In the data rows, the value 500 means zero.
Here are some points, each followed by its number:
[564 608 286 627 718 547 586 309 569 574 646 673 353 354 349 151 466 051 419 420 394 734 448 560] 0
[351 703 549 398 352 442 544 473 711 412 257 562 495 400 414 734 481 756 646 470 685 499 562 549] 1
[359 691 559 387 289 430 534 473 735 458 237 568 504 430 411 687 488 777 611 509 729 517 568 531] 2
[351 702 555 392 354 408 556 472 727 419 256 567 508 421 434 731 490 747 639 467 684 492 540 571] 3
[351 686 563 386 304 430 538 467 736 444 237 548 498 437 394 691 492 792 630 514 721 532 572 519] 4
[498 639 439 459 510 443 474 540 500 395 410 372 510 547 452 601 504 547 532 443 508 515 601 528] 5
[548 585 398 494 558 494 471 527 459 410 522 366 475 547 452 486 506 392 503 438 426 539 601 524] 6
[344 686 547 397 377 363 529 483 762 433 261 551 501 471 472 684 488 756 566 521 722 484 459 542] 7
[357 682 543 389 315 411 542 483 737 441 234 554 490 446 411 713 497 780 619 513 722 512 578 530] 8
[326 684 548 443 295 405 586 503 700 450 223 562 529 445 428 730 487 749 618 457 717 519 605 601] 9
[766 168 470 669 759 713 442 400 135 664 886 483 515 606 639 131 427 171 332 502 193 558 438 442] 10
[508 634 325 586 669 521 587 327 558 499 641 662 365 361 352 132 478 076 390 448 389 648 389 523] 11
[626 544 378 491 661 556 464 463 420 403 643 392 451 529 484 365 518 232 490 438 363 524 566 452] 12
[472 607 561 478 441 425 533 479 533 486 465 623 510 405 460 568 497 558 571 463 565 529 520 549] 13
[320 687 545 396 298 384 578 502 658 415 220 534 538 436 417 679 503 739 580 482 729 472 551 567] 14
[325 694 550 461 294 440 558 494 700 443 217 557 505 430 401 727 491 755 625 467 704 556 582 586] 15
[387 681 486 439 384 352 533 509 639 406 244 451 539 500 451 749 497 716 594 447 638 458 601 587] 16
[806 000 484 747 668 767 361 759 000 728 991 338 564 732 759 238 587 130 279 575 104 406 432 331] 17
[874 000 514 698 676 734 327 715 014 730 999 309 534 727 751 218 578 195 281 631 137 416 381 302] 18
[336 724 414 455 625 446 505 389 779 382 518 505 454 419 423 462 443 400 531 484 410 440 423 519] 19
[350 671 559 381 299 422 537 492 731 461 235 553 499 444 428 708 496 789 592 511 723 517 554 542] 20
Which three points above are nearest to each new point? Their numbers follow each, smallest number first.
[738 222 381 554 724 732 442 473 245 555 830 416 481 599 620 232 532 142 379 489 198 457 483 338] 10 12 18
[380 690 487 380 362 360 521 492 692 411 233 457 524 485 459 713 500 748 600 505 693 457 592 546] 8 14 16
[364 698 540 383 380 371 549 474 716 409 259 533 534 439 456 757 504 742 637 465 691 453 566 558] 1 3 8
[296 683 588 411 323 381 586 493 688 404 230 544 513 432 450 691 517 726 556 484 722 465 473 567] 3 7 14
[403 665 465 440 429 370 518 544 615 397 282 424 543 532 446 737 479 700 572 439 622 455 612 574] 3 14 16
[319 716 545 422 451 375 533 474 757 403 296 560 504 430 493 728 485 722 588 487 666 450 439 557] 1 3 7
[354 689 577 380 347 360 540 473 749 434 249 549 507 469 472 680 503 748 564 518 710 484 485 543] 3 7 20
[323 715 526 410 483 377 515 471 761 387 312 544 483 437 483 705 474 707 581 486 630 425 413 537] 1 3 7
[357 692 564 396 364 404 560 476 729 419 262 561 518 416 441 735 501 750 643 470 692 481 540 555] 1 3 8
[467 668 448 399 478 397 458 540 588 378 362 371 528 532 435 647 503 684 541 502 588 454 589 523] 5 7 16
[316 721 503 430 539 410 500 450 790 382 341 530 485 425 466 687 466 686 581 507 594 409 416 553] 1 3 7
[269 736 443 438 524 449 514 434 747 370 395 493 455 418 411 532 455 512 514 494 490 405 410 530] 5 13 19
[341 673 553 434 320 377 565 513 680 437 225 531 522 472 437 738 491 745 611 453 698 507 603 593] 9 14 15
[326 683 571 403 287 414 570 491 663 417 210 559 506 415 398 695 519 738 600 479 735 502 547 552] 2 14 15
[640 447 372 518 620 642 515 462 341 466 668 418 434 546 490 239 555 146 407 469 338 553 545 443] 6 11 12
[367 705 511 364 383 362 548 483 679 403 264 526 529 454 455 725 504 747 633 470 685 453 562 556] 1 3 14
[341 693 564 413 382 381 561 473 723 415 260 553 515 429 449 738 486 732 618 475 695 470 521 560] 1 3 7
[315 689 556 448 337 381 571 507 714 442 225 548 536 457 460 733 489 730 589 460 720 506 540 594] 3 9 14
